Each row is where one point has got to under a steady rotation. How many ticks took it there?
The counts run from 0 to 211.
[0.27,3.47,4.51,-6.29,1.97,1.60,-1.33,1.92,0.46,-0.93,-1.15,1.28,0.80,1.97,-2.80,-4.26,-2.61,0.47,-1.47,-4.74,-1.57,0.31,-1.44,1.28,0.58,-1.29,-1.22,-2.40,-4.37,-0.10,-2.02,-1.06,2.23,-7.16,0.86,-2.84,3.49,2.95,-0.18,0.28,0.48,0.81,-1.74,-2.28,4.01,4.15,-3.93,-0.68,-0.84,-0.43,1.32,-2.11,0.83,1.21,1.21,-0.93,-0.03,0.36,-1.81,4.25,1.36,0.77,1.18,-0.88,-0.18,-0.58,3.34,3.47,-0.83,-1.69,-1.68,0.19,-2.43,5.12,1.95,-0.46,2.13,-1.48,3.25,1.33,1.56,-0.54,0.30,-2.95,0.70,-1.62,-2.24,3.23]  157
[0.00,0.12,4.60,-2.62,2.16,3.15,0.79,0.54,1.90,0.75,1.93,1.70,-1.49,0.91,-1.52,-8.23,-5.26,1.12,-2.60,-2.18,1.70,-3.75,-1.71,-0.02,0.71,-1.31,-0.26,-1.92,-2.01,1.69,-4.86,-4.00,0.66,-4.13,-0.67,-3.15,4.82,-0.21,-2.47,1.65,0.49,-0.12,-1.59,-0.73,1.22,3.38,-1.74,1.39,-0.97,-1.82,1.55,-4.06,3.61,1.40,3.00,-1.07,1.39,1.98,1.30,1.16,1.48,2.33,1.94,0.56,-0.44,0.37,3.48,0.77,-1.69,-1.78,1.54,0.45,-2.79,3.71,1.71,-0.95,5.33,1.75,1.85,1.53,-0.07,-1.47,2.09,-1.87,0.75,1.04,-1.36,2.80]  25
[-1.17,2.31,1.33,-5.06,2.61,2.04,0.04,2.87,2.07,1.84,0.07,-1.91,-0.27,-0.47,-2.52,-2.37,-2.00,1.00,-4.39,-5.68,2.54,-4.70,-1.40,2.24,-1.61,2.11,-0.99,2.59,0.62,0.09,-0.40,-4.09,0.46,-4.29,2.01,0.66,2.64,3.28,-1.17,-1.10,0.72,3.03,-0.75,0.34,2.32,-2.30,-2.60,3.39,0.13,-1.71,0.90,-1.11,1.59,-1.06,-0.07,-3.53,0.97,1.63,0.84,0.91,1.28,2.10,3.13,-0.50,0.31,-3.39,4.88,1.53,3.45,-2.27,1.32,-2.49,-0.54,6.82,-0.66,1.50,2.29,-0.10,3.54,2.60,-2.16,1.43,-0.32,-1.33,3.46,-0.66,-2.63,0.72]  202
[-2.79,0.65,5.03,-0.99,3.45,0.33,-0.31,0.90,-1.04,2.35,0.00,-1.14,0.93,0.88,-2.89,-3.05,-2.68,2.05,-1.82,-4.50,1.22,-1.49,-3.70,2.44,0.32,1.45,-1.45,1.56,-3.00,2.16,-1.93,-2.45,3.00,-3.12,1.14,1.40,4.38,0.41,-0.33,1.80,3.14,0.33,-1.26,0.24,1.24,0.93,-0.19,-1.53,-1.97,-1.87,4.86,-1.67,2.71,3.72,-2.96,-3.82,2.13,1.55,1.11,-0.61,1.50,3.72,4.34,1.25,0.50,-2.46,8.06,0.51,1.60,-3.36,1.17,-1.90,-1.69,1.10,0.95,-3.01,6.31,-2.02,0.11,2.05,0.16,-0.56,-0.05,-4.16,0.03,0.51,-0.27,4.08]  11
[0.92,2.91,1.68,-7.30,3.55,0.47,0.45,2.67,1.88,0.90,1.44,0.57,0.08,0.14,-3.90,-3.86,-2.70,-0.31,-2.57,-3.13,0.05,-2.96,0.38,3.85,-3.01,1.76,-1.67,-0.72,0.37,-0.66,1.01,-4.92,-0.08,-4.55,1.85,0.80,4.68,2.20,-0.67,-0.74,0.39,4.21,0.98,0.21,2.51,-1.65,-2.55,1.28,1.86,0.41,-0.28,-1.31,1.76,3.07,2.14,-2.94,-1.28,-0.37,-1.33,-1.33,-0.78,1.79,2.96,-0.28,0.10,-0.97,4.51,4.40,0.94,-1.66,1.21,-5.69,-1.13,6.23,0.14,1.68,2.90,0.78,3.90,-2.40,-0.98,0.24,1.32,0.51,3.05,-0.89,-3.07,1.64]  17
[1.78,2.45,1.54,-7.37,3.58,0.90,-1.15,0.20,1.92,0.22,2.34,-0.49,0.25,-0.23,-3.34,-2.56,-3.91,0.10,-5.68,-4.45,2.02,-1.44,-0.80,2.72,-2.59,1.28,-1.87,-0.67,1.52,0.56,0.10,-1.74,0.95,-5.18,2.46,1.14,2.42,2.96,-2.94,-1.79,2.12,4.51,-0.38,1.16,2.68,-1.16,-1.89,2.02,1.89,-1.22,0.47,-1.49,2.17,0.90,0.43,-3.81,-1.33,-0.49,-1.50,-0.74,-0.12,2.51,2.79,-1.64,1.95,-2.41,3.97,3.28,1.16,-1.39,-0.40,-4.03,-0.82,6.57,-1.38,1.22,1.41,-0.53,2.49,-2.08,-0.99,0.26,0.11,-0.78,3.62,-1.63,-2.86,0.24]  18
[-5.05,3.53,0.26,-3.24,-0.05,-0.09,2.87,2.53,-0.12,1.88,0.50,-1.63,0.84,-2.18,-2.22,-4.92,0.60,1.31,-3.81,-2.03,2.34,-4.54,4.43,2.67,-1.96,2.72,-0.21,0.48,-1.22,0.38,0.86,-3.42,-2.92,-3.63,2.33,-2.97,1.79,0.44,-0.80,-0.16,-1.02,0.59,-1.80,-0.69,0.94,-3.53,-1.72,0.85,-0.42,-0.56,2.94,-1.74,3.23,1.76,-0.31,-3.43,-1.36,1.78,1.03,-1.90,0.05,3.18,2.31,-0.03,-1.34,0.20,4.48,2.36,2.35,-1.35,0.04,-5.69,-1.61,5.09,-0.93,0.73,2.16,-1.00,2.50,0.60,-3.40,4.07,-0.26,2.00,3.81,-3.00,-4.20,-1.49]  0
[-0.93,-0.91,5.92,-0.46,4.10,0.42,-0.10,-1.78,-0.69,2.01,2.75,1.66,-1.07,0.42,-1.00,-3.49,-5.29,0.88,-3.05,-1.68,4.59,-2.10,-1.08,2.24,0.06,1.44,-0.97,-1.53,2.42,2.38,-3.45,-3.07,2.53,-2.49,0.00,0.01,3.79,-1.18,-1.93,2.83,1.29,1.49,-4.32,0.36,-0.22,1.34,1.66,0.76,-1.72,-1.30,3.78,-2.16,5.33,0.90,-0.96,-2.61,1.74,1.20,-2.17,-2.52,2.48,4.69,5.49,-1.70,0.43,-0.12,6.27,1.09,-0.56,-1.79,1.99,0.38,-1.65,2.61,0.54,-3.14,4.84,1.47,-0.19,-0.96,-0.85,-0.83,0.78,0.73,0.58,2.12,-1.02,2.93]  28
[-1.64,0.91,2.07,-4.74,3.76,0.87,0.64,1.38,3.17,1.49,0.23,-2.13,-0.72,0.31,-4.18,-2.97,-2.31,-0.02,-4.30,-3.72,4.11,-5.35,-1.70,3.26,-1.23,0.13,-2.54,1.33,0.47,-0.37,0.47,-5.57,1.20,-3.70,1.11,-0.09,4.56,2.37,-0.04,0.17,0.94,2.61,-0.64,1.44,1.72,-1.99,-2.00,2.15,1.63,-0.33,1.10,-0.58,2.28,-1.13,0.25,-2.50,0.36,1.81,1.76,0.80,1.19,0.20,4.25,-0.52,1.57,-2.73,6.23,1.43,2.95,-1.91,1.14,-2.62,-1.73,5.84,-0.14,1.53,2.12,-0.34,4.56,1.31,-0.05,1.22,-1.19,-2.16,4.24,1.70,-2.30,1.00]  203
[-4.76,2.62,5.20,-2.88,2.68,-2.38,0.18,1.38,0.37,2.71,-0.93,0.12,1.14,-0.17,-3.83,-2.89,-3.32,0.81,0.30,-3.68,-0.66,-0.62,-2.11,2.99,0.53,1.20,-0.41,0.71,-2.71,2.65,-1.98,-3.64,3.26,-3.79,-0.28,1.83,3.63,-0.44,2.36,2.72,2.48,1.77,-0.69,-0.27,1.59,0.37,-2.04,-2.90,-1.61,-0.99,3.47,-0.87,1.65,3.33,-1.90,-4.17,2.16,3.49,-0.42,-0.81,-0.13,3.94,3.97,-0.36,-0.80,0.23,6.85,0.67,1.70,-3.12,1.24,-3.45,-1.54,2.04,-0.25,-3.74,5.88,-0.21,1.53,-0.15,0.19,-0.97,0.74,-1.93,0.51,-0.01,-1.83,3.39]  12
[0.73,0.46,4.77,-5.19,4.03,0.45,-2.76,-1.13,2.58,-0.74,3.05,0.68,-1.02,0.62,-2.33,-1.64,-3.11,-0.74,-5.84,-1.68,3.44,-1.88,-1.67,2.83,-0.27,-0.80,-0.73,-2.42,2.59,0.12,-1.54,-0.66,2.21,-6.08,1.26,-1.08,3.24,2.20,-0.25,0.09,0.29,2.56,-2.40,0.79,3.00,2.37,0.29,1.83,0.97,0.63,2.22,-1.36,3.63,-1.65,-0.15,-0.30,0.41,0.33,-3.96,1.55,2.82,1.81,4.25,-4.33,0.96,-1.55,4.16,3.47,-0.09,0.33,-0.49,1.05,-1.69,6.38,-0.30,1.44,0.71,-1.06,2.71,-1.61,0.94,1.70,-0.88,-0.57,3.54,-0.37,-2.29,0.25]  71
[-3.18,0.59,6.89,-1.82,0.15,1.91,-2.35,-0.38,1.23,0.77,0.93,0.97,-0.38,1.82,-0.61,-4.91,-4.00,-0.41,-2.16,0.57,4.24,-3.76,0.94,1.09,0.98,-1.74,-0.67,-4.02,-1.68,0.24,-2.38,-1.44,0.72,-4.60,-0.07,-6.27,5.30,2.45,1.47,2.17,-1.77,-0.27,-3.79,-1.80,2.04,4.25,-1.60,1.27,-0.70,-0.87,2.63,-2.23,4.44,-2.37,0.86,-1.53,0.65,2.90,-0.68,3.28,1.54,0.96,2.15,-1.35,-1.50,1.65,3.62,1.94,-2.19,-0.53,-0.64,3.84,-2.91,2.68,0.59,0.41,1.08,-1.66,2.34,2.79,0.33,0.77,-0.74,0.23,2.49,1.13,-1.42,1.35]  173
[-4.71,0.25,6.74,-0.05,1.04,0.01,-0.47,0.09,-1.88,2.97,0.81,2.93,-0.28,-0.23,0.29,-3.08,-4.01,1.40,-0.24,-0.60,4.36,-3.62,2.38,2.29,-0.66,3.17,-0.10,-3.12,1.06,1.32,-0.38,-2.64,1.30,-1.21,0.48,-1.36,3.58,2.46,-0.51,3.16,-2.24,0.09,-2.68,0.08,-0.02,-0.83,-0.51,1.45,-2.92,-2.75,3.57,-1.71,4.99,0.12,0.46,-2.98,1.42,1.37,-2.17,-1.67,0.14,5.71,4.87,-1.48,-3.44,1.67,5.67,2.66,0.65,0.46,2.49,-0.44,-2.15,2.99,0.01,-1.99,2.03,1.75,1.61,0.84,-3.23,0.81,0.61,2.44,1.83,0.35,-0.71,2.49]  81
[-5.82,1.94,4.41,-2.01,0.92,-2.42,0.33,2.23,-2.09,2.58,-1.68,0.27,2.24,0.12,-2.45,-1.98,-1.84,1.63,0.47,-3.45,0.10,-0.51,-0.33,3.31,0.62,2.57,-0.67,-0.19,-2.77,1.01,0.07,-3.33,1.78,-2.99,1.33,0.22,4.17,2.18,2.94,3.47,1.01,0.92,-1.21,-0.35,0.55,-1.53,-1.25,-2.37,-2.73,-1.26,4.02,0.28,2.47,2.50,-2.80,-4.84,1.24,3.14,1.11,-1.33,0.91,4.27,3.22,0.12,-1.96,-0.47,7.90,2.16,2.08,-3.48,1.05,-2.90,-2.20,1.28,0.94,-2.96,5.24,-1.19,1.24,1.10,-1.51,0.31,-0.49,-1.88,1.37,-0.09,-0.24,2.51]  147
[1.33,1.82,5.14,-6.18,4.39,1.42,-1.71,-0.75,2.36,-1.38,1.57,1.02,-0.08,0.38,-2.55,-1.91,-2.27,-0.45,-5.63,-2.69,0.39,0.00,-2.11,3.09,-0.39,-0.91,-1.67,-1.84,0.71,0.11,-1.88,-0.87,2.84,-7.09,0.25,-0.89,3.77,1.79,1.29,0.36,0.73,2.31,-3.12,0.27,3.25,2.77,-1.51,0.01,-0.09,1.44,1.52,-0.92,2.23,-1.14,-0.67,0.19,1.38,1.42,-3.38,2.10,2.13,0.50,3.94,-3.58,0.95,-1.57,4.07,4.41,0.45,-0.42,-0.59,0.47,-1.30,7.41,1.95,0.25,1.15,-1.43,2.38,0.20,1.23,1.90,-0.21,-0.62,2.61,-1.32,-2.73,1.26]  206
[-0.64,3.52,2.99,-6.17,1.85,1.30,-2.12,2.20,1.17,1.80,0.14,1.83,-0.70,0.06,-1.24,-5.42,-5.72,0.19,0.07,-3.61,2.08,-4.10,1.14,1.32,-2.78,2.41,-1.60,-2.49,-0.58,-0.05,0.62,-3.51,-0.04,-3.17,0.72,-0.24,4.83,5.33,-2.56,-0.14,-0.21,2.75,-0.16,-1.37,2.46,-0.94,-3.59,2.37,-0.17,-3.24,0.60,-2.48,3.05,1.29,3.36,-4.55,0.08,-0.57,-0.06,0.95,-0.67,2.72,2.24,0.64,-0.95,-0.62,3.64,2.68,-0.32,-1.46,0.64,-2.49,-1.12,4.74,-1.47,0.75,2.17,1.13,2.78,-2.31,-1.26,-2.23,1.11,-0.10,3.11,0.37,-2.28,2.60]  117
[-5.63,4.73,3.80,-3.57,0.92,-1.58,1.50,2.84,-2.16,3.03,-2.70,1.11,2.04,-1.48,-2.46,-2.68,-1.35,1.75,0.57,-3.64,-1.23,-0.49,0.65,3.02,-0.45,3.02,0.74,-0.86,-2.91,1.58,0.37,-3.43,1.43,-4.11,0.00,0.26,2.51,1.98,2.60,1.91,-0.24,0.91,-0.32,-1.16,1.22,-1.48,-2.55,-0.93,-1.95,-1.16,3.23,-0.44,1.76,2.74,-2.03,-4.47,1.67,2.50,-0.90,-1.02,0.32,3.09,3.52,-1.11,-3.17,-0.13,6.67,2.77,2.85,-3.14,0.07,-3.89,-1.06,3.70,0.19,-2.80,3.49,-1.11,2.28,1.37,-1.72,1.46,0.96,-0.13,1.64,-2.72,-2.36,1.54]  148
[-3.67,1.59,0.39,-2.56,1.61,-1.22,1.87,1.64,-0.20,0.54,1.65,-3.12,0.52,-0.58,-2.44,-3.00,0.60,1.75,-5.45,-2.76,3.83,-3.93,3.54,3.78,-0.82,2.13,-0.87,0.91,-0.36,0.29,0.50,-1.96,-1.97,-3.16,4.02,-2.11,2.51,1.58,-0.22,-0.58,0.45,0.57,-2.42,1.02,1.47,-3.30,-0.47,1.77,0.58,0.26,2.99,-0.81,3.58,-0.05,-1.99,-3.23,-1.44,0.78,0.72,-1.17,0.20,2.86,2.97,-1.29,0.22,-1.48,5.82,1.81,3.09,-1.55,0.25,-4.25,-1.73,6.22,0.28,1.35,0.89,-2.72,2.33,1.36,-3.46,4.60,-1.49,1.41,4.25,-2.32,-4.33,-2.19]  1
[0.26,3.58,2.87,-3.83,3.23,-0.32,-0.46,0.49,-1.74,0.20,1.69,-0.21,1.68,0.52,-3.48,-3.87,-3.94,1.01,-2.99,-5.15,-0.80,0.62,-2.59,2.30,-0.81,0.88,-1.09,-1.50,-2.06,1.99,-2.72,-1.73,2.63,-4.64,2.14,0.74,3.37,0.15,-1.63,-0.12,3.89,1.42,-0.22,-0.46,2.81,1.72,-1.58,-1.75,-1.00,-0.67,3.00,-3.56,1.74,4.69,-1.96,-3.80,-0.26,0.60,-0.62,-1.15,0.55,4.69,2.08,-0.15,1.05,-1.32,5.24,2.02,0.42,-3.92,-0.80,-3.02,-1.56,1.52,0.04,-1.78,5.02,-1.71,-0.02,-2.14,1.00,-1.83,2.36,-3.23,-0.84,-2.54,-2.00,3.08]  61
[1.44,-1.13,3.76,-2.05,4.30,0.04,0.56,-1.86,-0.13,1.17,2.01,-0.35,0.31,0.80,-3.08,-3.80,-4.52,2.07,-3.29,-4.46,1.00,-0.36,-3.49,3.26,-0.79,-0.24,-1.69,1.05,1.15,1.29,-2.70,-3.88,2.78,-4.16,1.59,1.82,4.40,-0.95,-1.96,1.13,3.04,1.26,-2.14,0.97,1.83,0.49,1.31,0.23,-0.37,0.18,2.45,-1.48,3.39,2.02,-1.44,-1.18,1.14,0.11,-1.47,-2.57,1.69,4.28,5.17,-0.82,2.88,-2.72,6.47,2.16,0.26,-2.24,2.70,-2.45,-0.87,3.63,3.03,-1.27,4.96,-1.19,0.58,0.55,0.28,-0.93,1.18,-2.74,-1.05,0.45,-1.76,2.99]  111
[-2.36,1.23,4.61,-3.08,1.96,2.14,0.13,1.29,1.29,0.86,-0.78,-0.07,0.21,2.33,-3.60,-3.59,-2.20,1.01,-2.54,-3.96,-0.07,-1.87,-3.01,1.77,1.87,-1.65,-1.18,0.16,-3.17,0.59,-1.98,-4.21,1.91,-5.72,-0.20,-2.36,3.57,2.71,1.04,1.06,-1.02,0.38,-1.88,-0.24,3.17,1.68,-2.58,-1.11,-2.37,-0.47,1.93,-0.76,1.88,-0.66,-0.41,0.51,2.55,2.44,0.46,3.18,1.95,1.02,3.39,0.96,-0.63,-1.40,5.85,2.53,0.71,-2.29,1.35,0.67,-1.30,4.96,4.24,0.09,1.38,-1.35,3.51,5.31,0.29,1.53,-0.88,-3.19,1.06,0.90,-1.97,2.94]  107
[0.43,3.56,5.55,-6.45,3.27,2.66,-2.90,1.24,1.70,-0.99,0.32,2.46,-0.06,0.75,-1.97,-3.84,-4.06,-0.76,-3.24,-3.47,0.52,-1.01,-1.03,-0.01,0.30,-0.56,0.71,-3.28,-1.81,0.87,-3.06,-0.47,2.23,-6.58,1.07,-3.15,2.81,4.54,0.06,0.45,0.19,1.78,-2.49,-1.72,3.43,3.96,-3.06,0.96,-1.28,-1.12,1.93,-2.95,2.55,-1.20,1.09,-1.20,0.25,0.88,-2.85,3.84,1.91,1.62,1.06,-1.89,-0.04,0.05,2.52,2.70,-0.67,-0.87,-2.51,1.08,-1.77,6.20,-0.56,-0.25,1.02,-1.39,2.61,0.51,1.51,-0.94,0.25,-1.26,2.56,-1.69,-1.86,2.17]  22
[-0.13,2.88,1.91,-6.71,1.99,2.74,-1.10,1.70,1.91,1.58,0.20,1.04,-0.50,-0.56,-0.59,-4.73,-4.66,0.57,-3.54,-3.14,3.48,-5.69,0.49,0.50,-3.13,3.06,-0.43,-1.43,-0.60,-0.07,-1.27,-2.52,-1.11,-3.70,2.04,-0.76,2.80,4.08,-3.46,-1.14,1.42,3.63,-1.35,-0.77,2.95,0.38,-3.08,3.55,0.85,-3.27,1.32,-3.65,2.82,0.40,2.69,-5.12,-0.72,0.10,0.20,0.93,0.52,2.13,1.23,-0.57,-1.06,-1.49,2.54,1.44,0.55,-0.83,-1.17,-2.64,-0.51,5.84,-3.26,0.69,1.29,0.93,1.46,-1.56,-0.98,-0.37,0.66,-0.27,3.64,-0.75,-2.59,1.37]  118
[-1.48,2.41,1.09,-6.28,2.62,-1.14,0.19,1.69,1.69,1.20,1.12,-1.29,0.54,0.26,-3.72,-3.52,-0.62,-0.02,-4.05,-3.41,1.49,-2.26,0.79,4.56,-2.14,0.48,-2.97,-0.34,-0.37,-1.05,1.18,-4.39,0.54,-4.00,2.76,-0.20,4.15,2.02,0.45,-0.89,1.04,2.21,0.63,0.29,2.40,-2.83,-2.78,-0.09,0.83,0.58,0.38,-0.44,2.29,1.93,0.68,-2.61,-2.76,0.41,0.07,-0.47,0.05,1.00,1.70,-0.49,1.14,-1.68,6.02,3.97,1.93,-1.63,2.13,-5.99,-2.33,5.31,0.67,1.74,3.40,-1.23,3.52,-1.83,-0.46,2.45,0.29,-0.46,3.83,-0.24,-4.17,-0.02]  152
[-2.65,-0.42,2.30,-2.04,0.11,0.37,-1.36,-1.11,-0.18,0.00,2.55,-0.49,-0.71,1.02,-0.96,-3.16,-1.53,-0.23,-4.40,-0.38,6.44,-4.71,4.53,4.44,-1.00,1.75,-1.95,-2.34,1.37,-0.02,1.57,-1.85,-2.28,-1.20,3.29,-3.02,4.81,0.72,-2.03,0.01,-0.46,-0.45,-3.20,1.49,1.50,-3.25,0.41,2.20,0.10,-0.58,3.03,-1.85,6.21,-0.67,0.49,-2.85,-3.04,-0.09,-0.83,-0.88,-0.45,3.22,2.88,-0.06,-0.02,-0.20,5.37,3.41,-0.77,-0.23,0.92,-1.82,-3.31,3.73,-0.19,2.31,0.31,-1.97,1.97,-1.41,-1.59,2.72,-0.17,1.45,3.92,0.60,-3.14,-2.22]  85
[-3.18,3.96,2.89,-5.63,1.37,-0.61,-2.95,2.40,1.98,-0.17,-0.99,-2.07,2.59,2.26,-4.29,-2.71,-1.30,-1.29,-3.69,-2.90,0.63,-2.68,-0.42,1.69,-0.42,-0.18,-1.26,-1.26,-3.69,-0.44,0.15,-1.95,1.45,-6.35,1.83,-1.35,4.71,3.89,3.19,0.54,2.44,2.15,0.07,-1.02,4.15,0.96,-2.85,-0.41,1.15,0.03,2.40,-0.62,1.52,0.77,-1.92,-4.85,-0.79,2.87,1.53,3.50,-0.16,0.49,0.99,-1.08,0.79,-1.66,5.41,2.94,1.17,-3.48,-1.46,-2.08,-1.81,3.59,-1.42,0.30,2.68,-3.83,2.86,0.26,1.93,1.05,-0.53,-2.67,3.94,-0.49,-2.42,0.88]  104
[-1.54,-0.08,4.30,0.74,1.38,2.41,2.09,-1.33,-0.45,1.22,2.48,1.57,-0.35,-0.21,-0.72,-6.14,-2.09,2.58,-4.47,-2.61,3.81,-3.07,0.91,1.48,0.83,-0.50,-0.11,-1.18,-0.25,2.28,-4.47,-2.26,-1.19,-4.31,0.87,-4.72,2.95,-1.31,-4.13,0.92,-0.30,-2.49,-4.00,0.07,0.26,1.46,0.86,1.53,-2.23,-1.10,3.18,-3.79,5.38,-0.42,-0.37,0.27,0.22,2.11,-0.94,-0.10,2.11,3.56,3.52,0.41,-0.98,0.89,3.41,0.98,-1.76,-1.17,0.87,0.32,-2.58,3.87,4.26,-0.22,2.88,0.39,0.72,3.97,-2.44,0.96,1.50,1.67,0.92,-1.10,-1.71,0.55]  176
[-2.77,2.11,4.83,-1.51,0.07,1.15,1.92,0.89,-0.66,0.35,1.63,0.89,0.53,-0.29,-1.02,-6.44,-0.02,1.71,-4.34,-2.10,2.28,-2.43,2.46,0.78,2.10,-0.68,1.01,-1.42,-2.06,1.24,-3.48,-1.20,-1.28,-4.93,1.57,-6.80,1.42,0.77,0.24,1.28,-2.17,-1.90,-4.37,-1.29,0.84,1.97,-0.79,0.91,-1.45,0.67,3.28,-3.40,5.62,-0.65,-1.06,0.14,1.65,2.80,-1.67,1.51,2.30,3.41,3.10,-1.71,-1.68,1.48,2.52,2.17,-1.40,-0.03,-1.70,0.65,-3.43,4.36,3.57,0.37,0.44,-2.19,1.62,4.18,-2.47,2.85,0.28,1.67,2.24,-2.56,-2.21,-0.86]  40
